The rows of M fall into 3 groups, and each row is roughly a mix of its group's hidden directions.
M:
[[ 22 -22  -4  27  -3  25  21   5  40  65]
 [ 37 -25  -3   3 -37  32 -41  13   8 -48]
 [-32  34   6 -12  34 -53  40  -9   9  21]
 [ 10 -12  -5  24   9  14  31  -1  33  74]
 [ 26  26 -49   7   0  57 -24 -19  23 -10]
 [ -9  50 -13   1  40  29   5 -51 -17 -23]
 [-22 -14  56  -3  23 -43  35  28  13  14]
 [ 24 -19 -20  10 -21 -53  27 -20  43  31]
 [-20  -7  10  -6   0  48 -37  40 -43 -32]
 [ 17 -17 -55  -3 -50 -11 -33  26  22   6]
 [  8   9 -11 -18 -18   4 -38  -3 -24 -75]
 [ 54 -26 -43   4 -27  17  -5 -25   1 -39]
 [-10  12   6 -23  -2 -12 -26   0 -36 -75]
 [ -2 -58   2   7 -27 -22  49  25  27  14]
 [-21  -5  37 -24  -4 -28 -21  19 -32 -61]
 [-15  38 -15   3  38  39   9 -43 -25 -34]
 [ 16  42 -27   2   6  47 -40   8  41 -14]
 [ -5  -2 -23   0  -9  44 -36 -16 -63 -23]
 [-35   1  54   2  14 -29  12  32  10  46]
 [ 40 -35 -47  15 -15  -4  20 -46  -8 -23]
 [ 15 -42  -4   0 -45 -28 -29  49  13  19]
 [ 30 -53  23  20 -22  48 -21  26  -1  -5]
 [  7   0   6 -16 -14   1 -34   6 -25 -79]
 [-32   3  57  -1  14 -19   6  36  12  48]
 [-29   0  45 -25   9 -44  -3  20 -25 -46]
 [ 38 -12 -61  18 -11   3   8 -44   9 -28]
 [-11  56  -5   5  14  23 -36  26  50   8]
 [ 45 -32 -13  25 -14  64 -16   4   1 -17]
 [ -6  20 -38  -7  -3  30 -30 -27 -56 -33]
 [-11  26  -9 -26  -6 -18 -28  -9 -30 -70]
 [-16  50   5 -13  29  46 -30 -11 -32 -26]
 [ 29   3 -49  -6  -5  12 -13 -34 -11 -62]
 [ 16 -24   3   4 -19 -51  38  -5  44  38]
 [ 20 -26  -4  11 -15 -55  36 -15  40  33]
 [ 40 -28 -33  -7 -10   2   1 -34 -20 -58]
 [-14 -43  57  16  21 -10  47   8 -15   0]
 [ 31  -6 -35  30   3  44  17 -15  25  49]
 [ 13   6 -63   6  -2   2   5 -48 -17 -41]
 [  5  24 -68  19  12  10   5 -50   9 -13]
 [-30  68 -23   2  27   5 -29   3  29 -13]
 [-32  54 -24 -22  23 -44  14 -28 -13  -5]
 [ 42  -1 -59  12 -20  11 -11 -26  17 -40]
 [-11  49 -17 -18  11  48 -44  -1 -23 -24]
 [ 12 -28 -23   7 -21 -37  50 -13  46  23]
 [ -1 -55  17   0  -4 -21  43 -25 -45  17]
 [  3 -22  25 -15 -34  -5 -41  64  -1  18]
 [  4   1  28 -29 -33 -13 -27  54  25  38]
 [ 20  -1 -49  13 -28  52 -30 -22  -8  26]
 [-23   1  33 -28  -9 -34 -25  16 -26 -58]
 [ 19 -24 -36  -2 -49 -18 -44  37  15  11]
 [-33   2  67 -16  22  -7  -3  38  -3  28]
 [ 36   8 -56   1 -14  36 -19 -26   2 -41]
 [ 40  -4 -59   6 -24  23  -8 -30  -2 -38]
 [-18  62 -31   4  31  15 -28  -8  33 -17]
 [ -1  68 -17 -20  15  28 -42 -20  -7  -7]
 [-42  14  60 -12  24 -14  -3  36   1  30]
 [-19   3  26 -27  -9 -30 -26  13 -28 -65]
 [ -9 -49   4  22   7 -11  72 -13   8  -7]
 [-17  -6  41 -18  -6  30 -35  57 -28  -5]
 [ -8  -1 -23 -12 -23  40 -53  44 -23 -24]
 [ 35  -2 -64  13 -14  14  -1 -39   5 -32]
 [ 23 -25   3  27   0  22  25  10  42  61]
 [ 37 -17 -27  15 -18  60 -29  -7 -14 -32]
 [-39   4  59 -12  12 -40   3  38  -4  15]
 [-17  64 -25   2  14  32 -35  11  32  -2]
 [-36  26  46  -1  10 -10  -8  45  22  42]
 [ 13  14 -35 -18 -39   5 -62  34  10   7]
 [-12  63 -33   8  17  23 -31   3  40  -5]
 [-17 -29  51  12  30  -4  61  -8  -9  -1]
 [ 43 -28 -54  15 -33  11  12 -34  -7 -17]]

One row of each group comes first, with its name. Which group is each row after those in?
[ 25 -33  16  28   0  20  25  17  43  52]
(44)
[-16  59  -3  -9  19  34 -43  22  27 -13]
(92)
[-13 -40  31  20  21 -11  69 -14  -1  -2]
(85)

[-12 -27  34  24  37  -5  59 -28 -16 -13]
(85)
[ 29  -8 -61  13 -20 -16   6 -37  -2 -42]
(92)
[ 10  47 -24   4  10  44 -39  10  45  -7]
(92)
[-26  27  10 -13  20 -59  35  -2  30  30]
(44)
[ -7  28 -25  -8   2  45 -54  10 -32 -31]
(85)
[-21 -13  47 -11   3  33 -23  52 -34 -11]
(85)
